In the data rows, the value 128 means zero.
Here are some rows, each followed by its group. Groups can overlap.
tensor([110, 135, 107, 96, 188, 91, 167, 135]) z204
tensor([142, 140, 159, 139, 115, 122, 143, 116]) z141
tensor([118, 145, 133, 163, 108, 139, 109, 113]) z364
tensor([109, 103, 116, 220, 113, 174, 124, 122]) z141
tensor([105, 147, 105, 98, 218, 90, 124, 168]) z204
tensor([119, 219, 148, 121, 108, 173, 110, 110]) z364
tensor([102, 125, 98, 142, 97, 92, 105, 115]) z364
tensor([116, 131, 107, 190, 112, 142, 107, 149]) z141
tensor([101, 118, 97, 93, 197, 92, 130, 166]) z204
tensor([126, 131, 223, 120, 134, 100, 140, 116]) z204
tensor([102, 122, 95, 98, 220, 89, 111, 184]) z204
tensor([99, 122, 95, 98, 181, 91, 113, 184]) z204
tensor([144, 133, 169, 124, 120, 112, 152, 121]) z204
tensor([113, 199, 138, 125, 101, 177, 108, 116]) z364
tensor([113, 159, 98, 94, 150, 88, 111, 149]) z204
tensor([167, 113, 117, 205, 113, 163, 135, 109]) z364
tensor([185, 136, 153, 146, 112, 130, 140, 115]) z364
tensor([125, 129, 165, 117, 124, 112, 148, 118]) z204
tensor([127, 118, 189, 118, 118, 120, 136, 110]) z204
tensor([137, 124, 154, 126, 115, 135, 141, 114]) z364
tensor([230, 114, 102, 183, 115, 139, 138, 116]) z141
tensor([189, 111, 96, 137, 113, 155, 127, 111]) z141
tensor([105, 125, 110, 150, 106, 159, 111, 131]) z141
tensor([112, 108, 96, 98, 142, 100, 115, 158]) z204
tensor([110, 110, 115, 225, 108, 181, 112, 121]) z141
tensor([104, 131, 138, 110, 115, 126, 133, 136]) z141
tensor([150, 119, 188, 133, 125, 111, 143, 116]) z204
tensor([108, 106, 109, 101, 122, 118, 139, 130]) z204
tensor([118, 227, 151, 131, 109, 157, 111, 113]) z364
tensor([115, 106, 92, 118, 105, 105, 108, 109]) z364
tensor([105, 131, 107, 100, 181, 95, 157, 130]) z204
tensor([147, 115, 91, 97, 103, 183, 113, 117]) z141
tensor([109, 141, 124, 103, 108, 146, 119, 125]) z364
tensor([107, 98, 90, 103, 102, 89, 109, 112]) z364
tensor([111, 113, 97, 98, 224, 88, 113, 175]) z204
tensor([161, 115, 223, 121, 151, 97, 140, 112]) z204
tensor([150, 134, 154, 144, 118, 122, 147, 120]) z141
tensor([107, 137, 151, 114, 113, 138, 125, 134]) z141
tensor([148, 133, 193, 123, 137, 102, 154, 114]) z204
tensor([98, 119, 97, 99, 193, 92, 117, 180]) z204
tensor([107, 146, 165, 115, 106, 175, 127, 125]) z364
tensor([165, 133, 183, 114, 168, 94, 154, 120]) z204
tensor([124, 134, 115, 232, 105, 110, 107, 111]) z364
tensor([103, 122, 140, 106, 115, 128, 147, 128]) z141
tensor([103, 127, 102, 95, 188, 93, 114, 178]) z204
tensor([110, 130, 100, 98, 216, 89, 140, 161]) z204
tensor([125, 158, 145, 136, 108, 181, 113, 113]) z364
tensor([101, 127, 95, 134, 99, 91, 104, 115]) z364
tensor([130, 138, 132, 153, 107, 179, 124, 120]) z364
tensor([208, 112, 145, 147, 119, 123, 153, 117]) z364
tensor([131, 119, 134, 106, 176, 93, 170, 127]) z204
tensor([115, 138, 139, 107, 114, 153, 129, 128]) z364
tensor([132, 144, 184, 114, 131, 102, 158, 117]) z204
tensor([101, 116, 104, 97, 123, 111, 128, 143]) z204
Which group is second nearest to each row below, going by the average distance to the group's rows?
tensor([171, 131, 125, 171, 105, 173, 126, 118]) z364
Which group is nearest to each row below, going by the distance to the group's nearest row?
tensor([108, 139, 145, 111, 110, 138, 126, 133]) z141
tensor([172, 111, 149, 158, 119, 124, 134, 112]) z364
Which other group has its centre nearest to the centre of group z141?
z364
Group z141 spreads out most along one direction. Which other group's direction of most spread is closest to that one?
z364
Which group is second nearest to each row below, going by the distance to the centre of the group?
tensor([146, 141, 195, 126, 123, 108, 147, 115]) z204
